A: rows in a few groups, each row roughly a mix of its group's directions (some rows in no group)
A (136 x 10)
-20 0 -10 -13 7 -16 -8 -16 -1 7
-3 -5 1 18 20 8 14 6 -14 -10
26 2 -9 -9 10 0 0 -6 -16 -11
-7 -7 -16 7 -10 0 2 -15 24 -3
5 -4 -10 -14 9 -23 -16 -13 3 0
-10 -11 10 13 -14 20 7 -6 11 6
7 -5 -1 -16 17 -10 -7 0 -21 11
-9 18 11 3 -8 3 7 11 -21 -12
-13 7 6 16 5 13 19 -11 -13 0
4 -7 15 -2 18 -16 -19 2 -11 0
-14 -9 -11 8 1 11 -3 -16 8 22
-15 -4 1 20 2 13 16 16 -2 -5
-8 1 5 19 -6 23 8 2 13 10
12 12 5 11 -2 10 14 14 -11 -17
15 -5 11 -3 8 8 -17 -6 22 4
-25 21 -5 -2 -5 1 5 -4 -12 -4
-19 18 -15 -3 14 -11 -2 -7 -6 -6
2 15 -14 -4 18 -9 -1 -16 -13 -11
25 13 -12 7 -17 -1 3 7 4 -5
18 4 -13 -10 2 -20 -11 -7 9 -6
10 12 13 -5 -5 2 3 18 -11 -21
-22 14 12 10 -8 15 10 3 5 0
-12 10 -11 6 -5 4 -2 -16 26 -1
27 -10 7 9 0 7 -13 13 -2 4
-6 -14 -3 -13 15 -22 -15 -1 2 -2
9 13 13 3 1 1 -6 26 10 -10
-20 -8 18 6 -7 14 9 9 10 -1
8 -19 -2 13 13 -1 0 -18 14 -10
6 1 -4 -8 22 -11 -14 -18 2 11
16 4 6 -8 12 -2 0 10 -26 -7
-5 -1 -16 10 -20 18 14 -7 4 -3
-19 4 -22 -7 8 -4 -19 -1 -1 1
0 -6 -19 4 -3 -1 -1 -22 19 8
0 -12 12 -13 22 -4 -13 8 -12 3
9 -6 1 5 -24 16 1 6 7 18
10 -7 -16 -9 8 -14 -10 -15 14 8
0 1 -4 19 -14 18 16 13 0 -4
7 -2 12 -16 19 -17 -16 0 -7 3
-8 -14 -5 12 -2 8 -3 -18 22 2
-1 -7 23 -15 14 -2 -3 9 -15 7
20 -8 -16 -2 4 -12 -11 -8 17 3
0 -12 -1 16 0 18 3 -6 20 14
10 17 -1 1 -15 9 16 12 0 -17
-19 6 13 -13 -16 10 2 15 -3 8
-21 -5 -13 1 -19 1 13 -11 4 2
-27 13 3 -2 -12 1 8 0 -12 -10
3 3 -3 -13 14 -23 -16 -11 -7 1
14 10 -7 -1 19 -8 -6 -11 -20 5
-13 3 7 10 -10 22 18 -4 9 2
-27 8 12 6 -6 12 11 7 -3 0
-8 -6 -8 0 -15 13 1 -16 23 1
-24 -10 -2 19 -5 9 11 9 1 -1
8 6 -7 0 5 5 -26 -6 -21 5
21 11 9 5 7 -8 -5 9 -12 -18
-7 8 25 -6 -7 -1 -2 21 -6 -8
-4 -15 7 -9 -7 20 -6 8 20 -8
-31 -3 15 -1 -1 7 8 -4 -6 4
14 23 -9 4 -12 6 7 10 -10 -10
-28 -6 -8 -10 -16 6 3 7 4 0
5 -7 1 3 -10 13 -6 -15 26 8
-25 3 -13 -8 -2 -3 2 -19 9 5
-9 -4 24 -1 9 7 -6 11 -20 0
-24 3 -14 -10 1 -4 -3 -18 11 -4
25 0 -19 5 -3 -5 -3 -2 16 3
29 0 0 9 5 2 -13 14 3 4
4 12 21 2 5 5 -9 19 -16 -4
3 -10 -3 8 -9 23 5 -10 20 -6
-1 5 7 -14 5 -25 -10 -9 -13 -10
7 0 -8 -14 15 2 -9 0 -27 4
-6 -1 3 12 -13 24 18 -4 -3 6
-5 -6 19 0 6 0 -21 10 -16 -11
-5 7 10 -5 -16 11 14 18 -2 -16
10 12 -13 12 -7 11 20 6 -6 -11
11 5 -23 -6 -6 -13 -14 5 3 -14
-5 3 -2 -2 27 -14 -7 -17 -6 3
-14 15 14 6 -6 10 6 11 -18 -10
2 -20 12 2 4 9 5 -15 21 7
8 11 2 6 -24 -7 -4 18 5 -10
28 6 -19 5 -10 2 7 3 -1 1
-7 0 11 -27 -2 -10 -3 14 -11 4
7 -13 0 5 -10 19 -12 6 14 16
24 -6 -9 -7 7 -19 -13 -2 4 0
-22 3 -4 4 -16 14 15 -6 11 -3
9 9 -27 2 -7 -9 16 -4 8 -3
-29 -7 -4 -14 -4 -8 3 -5 4 -10
1 1 -10 9 -26 17 12 4 4 3
-11 11 -13 -11 11 -13 -12 -19 0 2
7 4 22 -8 0 1 -9 7 -23 -9
14 -6 -9 -11 15 -10 -15 -17 -5 9
-11 9 10 11 -12 19 17 8 -5 -5
4 1 24 9 11 16 -4 11 -12 -4
3 18 -1 6 -3 -26 -2 5 13 10
23 -5 2 8 17 15 -7 -3 1 12
-8 25 -3 9 -5 12 12 7 -15 2
12 -10 9 0 -17 10 7 22 -10 0
-18 -6 -8 -4 11 5 10 -24 8 7
3 -17 9 13 -12 16 5 0 17 10
14 12 14 0 11 -16 -6 18 -7 -5
3 5 10 14 -7 21 8 18 -6 -8
-3 -2 22 2 -6 16 4 8 -22 -2
8 13 4 7 -14 4 6 27 -3 -9
11 12 -19 13 8 -14 7 -5 -1 15
1 -7 25 11 5 21 7 6 -1 2
-14 -7 9 -9 -9 -12 -9 11 -11 -20
-10 -1 -10 20 12 14 14 0 -13 -1
-12 8 -9 10 -20 7 16 6 9 -12
-18 -15 -13 -12 10 -8 9 -16 -3 4
-2 0 -11 18 -3 19 11 -13 14 -6
9 11 0 22 1 -5 1 13 -9 -19
10 12 3 -2 19 -17 -2 4 -19 -8
14 16 -8 -5 -3 -18 -7 7 -15 -12
-12 8 26 1 -1 -3 -15 13 2 -7
16 4 -23 8 -6 8 13 -7 9 7
-28 -9 4 -2 8 8 13 -1 -13 6
16 7 0 22 3 1 11 3 4 -20
-4 1 -15 13 -10 3 4 -14 25 2
3 -14 8 -11 5 9 -18 -8 19 11
-15 1 -9 4 -15 8 15 -4 20 10
-11 10 0 -10 8 -17 -13 2 -21 -4
10 12 -9 23 -10 8 1 -6 13 -13
-3 6 12 -2 9 -8 -8 16 -27 0
-20 -19 6 -1 6 -9 -11 -4 17 3
-10 -13 -8 -2 -13 5 2 -11 25 -8
-17 17 10 3 -12 7 10 2 -12 -15
12 6 -5 6 -27 4 11 11 -8 -6
-7 -7 -22 11 0 -3 3 -16 15 12
-7 -16 -3 -18 6 11 -15 -7 -1 17
4 1 -30 10 -4 3 12 -11 4 1
-2 16 -10 21 -9 2 18 4 -1 -10
26 6 -19 4 -13 -4 3 1 6 -2
30 11 -14 -1 -1 -3 2 4 -9 -2
8 17 -13 17 -13 6 12 -1 12 -6
9 -3 13 9 -12 15 3 15 2 -20
0 3 -14 11 13 6 1 -6 25 13
-6 -10 -13 1 4 -6 -2 -16 26 6
-8 15 3 -1 21 -23 -9 0 -1 0
the one row of each list that fits no group (the others fit one group, some only roughly)
  * j_213: 4 -6 1 -9 19 -5 -17 -20 11 3
  * j_272: 20 0 4 6 16 -8 -4 7 -17 -15
  * j_80: 6 -6 -17 11 -6 6 -1 -11 26 1
  * j_158: 5 0 11 13 -12 22 15 6 9 -8
  * j_274: 8 10 11 8 -9 14 2 16 -11 -18
  * j_676: -8 3 0 -22 3 -14 -19 -8 9 7
  * j_686: -3 11 -16 5 -16 9 16 -12 15 0
  * j_204: 14 9 15 9 8 10 0 18 -16 0
  * j_830: 24 14 -6 7 6 -3 9 4 -12 -15
  * j_256: 6 17 2 13 -4 -5 7 20 -12 -15
  * j_408: 3 0 -8 4 -24 22 3 -1 12 5
  * j_17: -14 -9 -1 -12 11 -19 -16 0 -11 9
  * j_192: 1 10 17 -3 22 1 -11 4 -17 1

j_80
  * j_476: 18 2 5 5 -1 5 10 16 -19 -14
  * j_724: -9 2 23 -7 8 3 7 8 -17 -15
  * j_127: -5 6 21 4 1 2 3 15 -24 -4
  * j_861: -18 5 -2 -20 4 -18 -6 5 -12 -7
  * j_75: -21 -6 -16 3 -17 8 8 -10 8 6
  * j_566: -2 -4 -3 6 -29 11 11 0 14 -2
  * j_269: -8 4 -8 5 -21 13 8 -3 20 -8
  * j_801: 14 1 -15 -15 9 -22 -8 -3 -4 -6
  * j_597: 16 8 1 4 0 -3 -9 21 -19 -10
  * j_498: 6 -4 7 -21 16 -9 -19 -10 -2 3

j_724
  * j_646: 7 -3 6 -3 17 -11 -23 -4 18 1
  * j_264: 17 -9 19 4 23 -4 -7 1 -2 3
  * j_797: -7 -5 23 -14 16 -2 2 -2 -17 -5
  * j_257: -15 6 -16 -9 -5 2 21 -9 -13 1
  * j_524: -23 -14 -1 -3 -1 4 8 -20 11 6
  * j_459: 21 18 0 -4 11 -5 -8 8 -16 -5
  * j_660: 11 -8 14 -8 2 7 -4 24 -15 -2
  * j_388: -13 6 3 10 -22 15 17 1 3 -1
  * j_247: 26 0 1 10 3 15 1 9 -13 7
  * j_63: -22 16 2 -1 1 -2 4 5 -23 6
  * j_914: -6 0 -10 -19 -1 -24 -4 -13 5 -8

j_797
  * j_569: 19 2 3 6 0 12 5 16 -23 2
  * j_815: 3 -1 -13 -4 17 -17 -7 -10 -21 0
  * j_643: 8 17 -13 22 -8 9 13 0 -4 -3
  * j_792: 8 -7 2 -16 19 -12 -8 -13 -15 -4
  * j_461: -8 10 -7 -23 8 -13 -12 -13 1 -5
  * j_35: -15 -10 19 -21 0 -2 -12 4 -5 6
  * j_756: 22 -8 11 -1 1 -2 -10 13 -21 -3
  * j_266: -1 3 14 5 -7 5 1 23 -18 -14
  * j_532: 9 12 16 -1 5 8 0 12 -25 -5
  * j_733: 10 6 7 13 -13 6 -2 25 12 4
  * j_452: 8 -2 -23 7 -16 -8 6 -4 19 -1
  * j_189: -22 -9 -2 -20 -11 -9 -7 -4 7 9
  * j_223: -8 2 5 3 -1 18 16 4 -25 4
  * j_822: 11 15 -4 16 22 -5 3 -9 -13 2

j_815
  * j_929: -8 9 10 8 -6 14 2 20 -15 -13
  * j_72: 17 -3 14 -1 -3 8 -7 15 -22 -3
  * j_454: -19 7 15 -2 11 0 1 3 -21 11
  * j_511: -9 -6 17 -3 26 5 -10 3 -11 6
  * j_816: -23 13 -5 11 -13 6 13 -9 6 -5
  * j_135: 17 4 10 10 -2 10 5 23 -13 -2
  * j_85: -1 20 3 -12 2 -5 6 2 -25 -10
  * j_48: -23 9 -10 7 -16 9 9 11 -4 4
  * j_321: 3 -7 9 -14 11 -23 -16 -3 -10 -2
  * j_716: 6 4 5 -10 0 -22 -9 9 -21 -9

j_816
  * j_617: -20 -3 -10 -6 -1 -3 7 -21 14 11
  * j_704: 5 9 23 -6 -8 4 -10 22 -3 -1
  * j_623: -10 -8 16 -23 0 -5 -18 -1 -2 7
  * j_751: 1 9 12 13 -9 12 3 25 -8 2
  * j_28: 32 8 -6 3 6 -4 -12 2 5 0
  * j_148: -1 -15 -13 11 -16 10 12 -6 16 8
  * j_194: -21 11 23 -6 3 1 -4 8 -10 -7
  * j_447: 1 -7 14 -22 9 -15 -12 11 -7 -5
  * j_419: 6 -6 19 11 -3 13 0 18 -18 2
  * j_942: -31 7 3 -1 1 6 7 -2 -9 11
  * j_550: 18 6 -1 -3 4 -11 -14 16 -16 -12
  * j_259: -19 -2 21 -1 5 16 4 -1 -16 2
  * j_218: 23 -13 -11 -3 -4 -7 -3 -5 20 2
  * j_954: -8 8 -9 12 -24 2 9 11 16 0

j_704
  * j_451: 19 7 -2 -5 1 -14 -9 19 -14 -7
  * j_721: -10 -7 14 -16 11 -19 -11 7 8 -7
  * j_669: 18 15 -16 15 -8 -2 4 8 9 -11
  * j_505: 19 21 -3 9 13 -2 -3 9 -15 0
  * j_70: 16 9 -7 -4 17 -11 -2 2 -22 7
  * j_380: 1 6 -15 1 -18 0 2 -10 25 -8
  * j_87: 28 1 -8 0 -10 -10 -9 14 -2 -3
  * j_198: 10 -8 13 6 8 11 -6 19 -19 5
  * j_404: -17 -3 9 1 12 12 1 -21 15 8
  * j_115: 3 -7 -22 -3 -2 -1 -9 -12 24 -3
  * j_242: 0 -5 4 13 -17 18 8 20 0 8
  * j_709: -1 9 7 7 -9 15 12 18 -20 1
  * j_12: 5 -12 25 2 20 -7 -6 5 -4 -5
  * j_441: 14 4 15 -13 -3 -4 -15 20 9 -2
  * j_56: 0 -14 -6 3 8 -6 -10 -17 24 7

j_669
  * j_98: 8 4 -11 2 10 -9 -10 -10 28 4
  * j_811: 23 10 3 4 -4 5 -9 5 0 -24
  * j_747: 18 10 -23 -1 8 -6 1 -11 12 3
  * j_281: 21 5 2 -2 8 -11 -15 12 -14 -10
  * j_648: -8 10 3 1 0 -5 22 -8 -23 7
  * j_187: 23 10 12 9 -2 6 5 15 -11 -8
  * j_874: -15 -3 4 16 -4 7 6 -6 26 4
  * j_155: -5 -10 14 15 -12 10 -7 4 21 3
  * j_856: -1 -1 2 20 -3 21 21 2 6 -3
  * j_682: -4 9 8 4 -13 4 6 20 -18 -14
  * j_820: -16 -11 -5 -5 -7 2 5 -19 22 -1
  * j_364: -1 -14 5 3 25 -1 -14 0 14 10
  * j_868: 14 8 2 3 -27 7 4 15 7 -4
  * j_384: 14 -1 -23 -1 8 -5 -2 -10 13 16
  * j_630: 0 0 -14 19 5 6 10 -25 5 4

j_648
  * j_917: -16 -1 18 -2 2 11 8 6 -23 -3
  * j_989: 12 -21 -1 10 4 2 -11 -3 19 11
  * j_833: -9 16 -8 15 -5 14 20 2 -3 -8
  * j_798: -6 9 -9 -3 5 1 18 2 -29 0
  * j_722: -15 -21 -13 -7 -2 7 9 -17 -5 -4
  * j_573: 27 12 -2 -4 -11 4 1 10 -2 -14
  * j_512: -11 4 7 4 -21 12 17 -3 9 -14
  * j_220: 12 -4 9 7 18 0 6 7 -26 0
  * j_555: -6 5 -14 -5 -13 -9 -1 -11 23 13
  * j_186: 8 9 -22 5 -15 11 15 -4 10 -5
  * j_885: 2 9 -28 17 -3 -10 7 -1 -1 2
  * j_955: 10 -5 16 6 9 7 -9 23 -13 0
  * j_588: 6 29 -11 14 -3 -7 7 3 -6 -4
  * j_54: -7 8 -13 1 -13 12 25 -12 -2 1

j_833
  * j_403: -2 -4 0 18 -18 17 10 12 10 6
  * j_61: 16 16 -7 -7 11 -17 -14 -5 -9 -5
  * j_224: 9 -20 -6 -5 5 -2 -9 -12 23 5
  * j_202: -7 4 15 0 -4 21 20 12 -6 7
  * j_313: -6 -7 16 -20 7 -16 -14 9 -1 4
  * j_195: -13 -5 23 8 5 12 -6 17 -6 3
  * j_891: 7 1 6 -15 5 -22 -19 4 -6 -11
  * j_729: 19 4 7 4 5 -2 -7 21 -17 -10
  * j_985: -5 13 10 10 4 2 13 16 -17 -16
  * j_961: -7 -7 -13 -11 -5 -10 6 -26 12 -3
  * j_743: -1 -7 16 15 -3 23 9 15 -1 -1
  * j_708: 12 -13 -14 -2 -3 0 2 -12 25 7

j_985
  * j_145: -9 2 22 0 18 -3 -16 12 -4 -1
  * j_765: -6 2 17 10 3 19 13 12 -10 12
  * j_410: -22 3 4 12 -16 18 4 6 7 5
  * j_237: 14 14 -2 22 1 13 5 6 -10 -11
  * j_809: 2 -10 17 -4 27 -10 -5 1 -10 -5
  * j_996: -5 -11 -7 -4 -2 -14 -15 -18 20 -3
  * j_583: -23 1 15 -13 -1 -6 7 5 -8 -15
  * j_766: 8 -8 6 7 20 -3 -21 6 14 8
  * j_491: 16 18 -4 20 -2 4 9 10 -7 -11
  * j_610: 5 14 3 8 -22 4 1 11 20 -6

j_583
  * j_267: 15 -18 6 7 -7 12 -2 16 12 -9
  * j_174: 6 17 -22 -6 0 -16 6 -10 9 -6
  * j_599: 2 1 -20 14 -10 5 12 -9 19 -6
  * j_714: -5 9 -4 15 -13 21 16 -7 5 -7
  * j_913: -15 1 -8 -12 2 -14 -8 -23 9 -5
  * j_499: 22 -13 9 -2 -6 21 0 7 3 -8
  * j_421: 11 -6 23 -7 1 -15 -1 15 0 -12
  * j_547: 20 13 4 -2 5 -5 -8 20 -15 -6
  * j_279: -26 -2 12 -10 3 -7 -8 -14 -3 -11
  * j_209: -4 -11 18 0 22 4 -16 4 -10 3

j_714
